[[141 138 141 154 145 131 139 123 127 143 127 140]
 [144 130 149 142 149 136 136 140 140 139 133 143]
 [141 138 141 154 144 131 139 122 127 143 127 139]
 [141 138 141 154 145 131 139 122 127 143 127 139]
 [137 136 137 149 141 128 136 121 125 140 125 136]]
=>
[[137 141 141 144 141]
 [136 138 138 130 138]
 [137 141 141 149 141]
 [149 154 154 142 154]
 [141 145 144 149 145]
 [128 131 131 136 131]
 [136 139 139 136 139]
 [121 122 122 140 123]
 [125 127 127 140 127]
 [140 143 143 139 143]
 [125 127 127 133 127]
 [136 139 139 143 140]]

[[138 118 117 127 138 117 139 150 150 118 149 138 150 131 118 150]
 [106 150 151 138 106 150 105 116 117 150 118 106 117 130 150 117]
 [105 150 151 139 106 151 105 117 118 150 119 105 118 131 150 118]
 [139 118 117 127 138 117 139 150 150 118 148 139 149 131 118 150]
 [132 124 123 119 133 123 133 137 138 125 136 133 138 127 125 137]]
=>
[[132 139 105 106 138]
 [124 118 150 150 118]
 [123 117 151 151 117]
 [119 127 139 138 127]
 [133 138 106 106 138]
 [123 117 151 150 117]
 [133 139 105 105 139]
 [137 150 117 116 150]
 [138 150 118 117 150]
 [125 118 150 150 118]
 [136 148 119 118 149]
 [133 139 105 106 138]
 [138 149 118 117 150]
 [127 131 131 130 131]
 [125 118 150 150 118]
 [137 150 118 117 150]]

[[132 135 122 149 105 120 112]
 [125 121 135 112 147 138 140]
 [137 132 140 148 119 128 119]
 [125 128 117 121 126 128 129]]
=>
[[125 137 125 132]
 [128 132 121 135]
 [117 140 135 122]
 [121 148 112 149]
 [126 119 147 105]
 [128 128 138 120]
 [129 119 140 112]]

[[126 114 120 120 141 122]
 [140 152 145 138 124 131]
 [140 155 149 129 121 122]
 [123 116 119 118 140 123]
 [117 108 126 123 139 122]
 [122 114 122 121 138 125]]
=>
[[122 117 123 140 140 126]
 [114 108 116 155 152 114]
 [122 126 119 149 145 120]
 [121 123 118 129 138 120]
 [138 139 140 121 124 141]
 [125 122 123 122 131 122]]

[[123 115]
 [127 105]
 [130 147]
 [130 128]
 [126 146]
 [130 142]
 [130 110]
 [125 111]
 [119 114]
 [125 127]
 [124 112]
 [126 124]]
=>
[[126 124 125 119 125 130 130 126 130 130 127 123]
 [124 112 127 114 111 110 142 146 128 147 105 115]]

[[135 134 131 122 132 151 149 151 130 122]
 [139 141 143 152 142 123 126 124 144 152]
 [139 140 144 153 143 123 125 123 145 152]
 [121 123 128 131 132 122 114 118 130 128]]
=>
[[121 139 139 135]
 [123 140 141 134]
 [128 144 143 131]
 [131 153 152 122]
 [132 143 142 132]
 [122 123 123 151]
 [114 125 126 149]
 [118 123 124 151]
 [130 145 144 130]
 [128 152 152 122]]
---
[[158 138 153 150 127 122 128 139 135]
 [131 146 126 137 119 126 133 122 136]
 [141 117 110 130 137 135 115 113 123]
 [138 120 114 127 118 143 134 147 148]]
=>
[[138 120 114 127 118 143 134 147 148]
 [158 138 153 150 127 122 128 139 135]
 [131 146 126 137 119 126 133 122 136]
 [141 117 110 130 137 135 115 113 123]]

[[131 128 126 131 134]
 [130 127 129 118 129]
 [125 122 125 124 121]
 [135 132 128 117 105]]
=>
[[135 132 128 117 105]
 [131 128 126 131 134]
 [130 127 129 118 129]
 [125 122 125 124 121]]

[[141 138 129 128 134 134 121 102 129 120]
 [130 135 113 127 134 117 137 144 129 109]
 [147 142 129 141 139 128 121  98 141 117]]
=>
[[147 142 129 141 139 128 121  98 141 117]
 [141 138 129 128 134 134 121 102 129 120]
 [130 135 113 127 134 117 137 144 129 109]]

[[131 130 143]
 [128 130 134]
 [126 134 136]
 [146 117 148]
 [137 118 121]
 [143 134 135]
 [103 137 129]
 [131 125 124]
 [135 123 129]
 [151 136 138]
 [118 144 139]]
=>
[[118 144 139]
 [131 130 143]
 [128 130 134]
 [126 134 136]
 [146 117 148]
 [137 118 121]
 [143 134 135]
 [103 137 129]
 [131 125 124]
 [135 123 129]
 [151 136 138]]

[[153 150 152 151]
 [104 104 104 105]
 [152 151 153 151]
 [104 105 103 105]
 [153 152 103 151]
 [103 105 104 104]
 [153 150 153 152]
 [105 106 104 104]]
=>
[[105 106 104 104]
 [153 150 152 151]
 [104 104 104 105]
 [152 151 153 151]
 [104 105 103 105]
 [153 152 103 151]
 [103 105 104 104]
 [153 150 153 152]]

[[136 143 119 148 132]
 [137 117 106 127 115]
 [154 128 126 106 131]
 [142 132 122 128 130]
 [126 127 138 144 118]]
=>
[[126 127 138 144 118]
 [136 143 119 148 132]
 [137 117 106 127 115]
 [154 128 126 106 131]
 [142 132 122 128 130]]

[[121 134 121 127 135 148 126 125 119 135 132 101 129 153 124]
 [120 133 124 124 135 146 126 122 117 135 133 103 127 152 126]
 [117 131 131 117 134 140 124 114 114 136 135 111 124 146 132]
 [118 133 126 122 135 144 125 119 115 136 133 105 126 151 128]]
=>
[[118 133 126 122 135 144 125 119 115 136 133 105 126 151 128]
 [121 134 121 127 135 148 126 125 119 135 132 101 129 153 124]
 [120 133 124 124 135 146 126 122 117 135 133 103 127 152 126]
 [117 131 131 117 134 140 124 114 114 136 135 111 124 146 132]]
